One vector is turned by the same rotation once a step. Each row is the vector after some number of steps, and that number follows the row.
The counts run from 0 to 69.
[123 108  97 131 136 118  85 101 145 135 101 181  93 152] => 18
[111  78  75 105 133 116 105 141 103 138 138 129 108 159] => 33
[132 179 114 104 170 122 129 170 156 135 162 127 121 155] => 68
[133 175 119 116 178 115 128 164 158 139 169 132 127 148] => 67
[120 120  62 143 111 129 112 112  98 152 119 157 120 165] => 14
[106  81  73 123 129 145 126 172 105 139 168 148 126 134] => 30
[126  90 129 127 132 168 117 149 147 132 155 191 143 107] => 25
[133 156 105 163 160 138  94  93 163 147 117 158 117 152] => 0
[148 152 159 151 150  91 115 111 132 155 176 156 161 144] => 62
[134 159 110 155 166 148  97 103 182 140 118 160 118 142] => 1
[159 132 161 111 135  90 108  97 119 158 143 148 168 155] => 59
[128  98 138 125 137 158 105 127 169 128 135 204 131 113] => 23
[142  85 164 130 143 118 101 117 142 140 168 166 158 122] => 42
[137 172 134 146 171 103 126 149 155 146 181 143 133 138] => 65
[121 114  64 141 113 121 101 104 110 148 115 159 107 165] => 15
[129 102 125 120 139 131  89  99 168 125 109 189 108 137] => 20
[120 111 127 128 169 126 121 165 129 146 201 132 144 129] => 47
[129  96 152 133 156 123 111 136 136 141 195 161 158 110] => 44
[145 160 147 150 161  96 117 121 145 155 178 154 152 148] => 63
[131  68 122  91 138 104  80 101 126 132 121 145 121 153] => 37
[128  69 112  88 132 105  81 108 120 131 116 141 111 156] => 36
[123 119 101  84 167 120 116 165 120 139 160  97 132 159] => 51
[111  82  86 127 120 151 130 169 109 140 171 155 131 125] => 29
[125 122  63 140 101 153 134 129  98 152 127 159 135 157] => 12
[118 116 100  94 165 115 117 173 122 141 173 107 128 152] => 50
[113  82  70 117 128 129 117 164 101 140 155 139 117 145] => 31
[134  77 144  94 136 105  82 101 126 130 123 149 129 146] => 38
[129  98 134 123 139 141  88 112 172 125 117 199 113 128] => 21
[115  74  87  99 137 114  92 133 105 133 130 130 109 157] => 34
[123 103  90 133 124 122  84  97 137 143 102 175 100 158] => 17
[160 122 158  96 135  95 105 100 108 152 134 137 173 165] => 58
[123 116 107 119 168 119 118 172 130 142 196 121 133 133] => 48
[121 118 107 110 171 122 122 173 127 138 187 104 132 140] => 49
[129 117 103  73 157 115 111 161 117 141 151  98 139 162] => 52
[154 116 141  71 135 103 104 112 108 149 126 118 163 170] => 56
[128 124  75 129 110 178 141 143  98 151 131 162 155 144] => 10
[148 115 133  65 141 110 105 122 111 142 127 108 158 174] => 55
[135 146 110 116 151 192 123 145 171 137 123 171 135 130] => 5
[138  74 153  96 141 108  81 101 135 135 133 159 143 143] => 39
[121 108 131 140 162 121 117 161 137 142 199 139 148 122] => 46
[158 142 160 138 143  82 113  99 129 156 169 155 169 146] => 61
[117  87  93 128 126 157 127 170 116 139 173 172 141 117] => 28
[138 136  94 118 119 197 144 152 128 142 130 166 150 131] => 8
[127 103 139 120 137 152 100 120 168 124 120 198 120 117] => 22
[128  95 122 129 127 166 125 160 137 136 166 181 143 106] => 26
[129 105 111 126 136 129  78  98 156 130 101 185 100 149] => 19
[128 179 125 129 172 108 131 157 156 145 178 137 129 145] => 66
[124 106  73 136 118 116 100  99 128 145 107 171  98 164] => 16
[123  69  99  88 134 108  87 123 110 137 127 135 116 162] => 35
[128  95 134 126 136 162 112 141 158 131 147 193 144 108] => 24
[130 103 146 141 157 119 119 146 132 139 196 154 154 115] => 45
[129  92 167 139 148 114 101 125 142 141 182 163 158 118] => 43
[136 146 106 122 136 192 131 149 158 135 122 171 145 128] => 6
[155 139 160 127 138  93 109 100 118 154 156 148 175 156] => 60
[107  83  71 111 132 121 108 148  97 139 144 131 112 152] => 32
[130 116  66 142 105 144 125 121  95 155 119 163 124 159] => 13
[128 124  64 134 103 167 139 140 100 151 127 164 145 152] => 11
[136 129  83 123 106 193 145 154 116 143 132 169 150 136] => 9
[140  78 160 107 143 110  88  98 136 136 141 160 149 127] => 40
[141  85 171 113 143 114  89 108 138 137 159 170 151 129] => 41
[137 139 105 117 127 202 143 153 144 141 126 168 146 129] => 7
[154 124 152  83 133 103 103  99 104 151 135 128 168 166] => 57
[135 113 111  66 150 112 110 149 110 141 137  98 137 170] => 53
[138 156 117 130 166 173 106 120 188 132 115 167 124 136] => 3
[137 156 117 120 159 183 119 135 178 132 115 170 130 126] => 4
[119  89 109 131 128 165 129 168 129 134 169 182 140 109] => 27
[140 111 118  59 147 115 107 135 109 137 128 102 145 173] => 54
[136 178 111  85 165 127 135 175 153 133 156 128 124 156] => 69
[135 153 118 141 165 157  97 110 183 139 114 162 117 137] => 2
[139 165 140 148 171  94 115 137 147 154 182 144 144 143] => 64
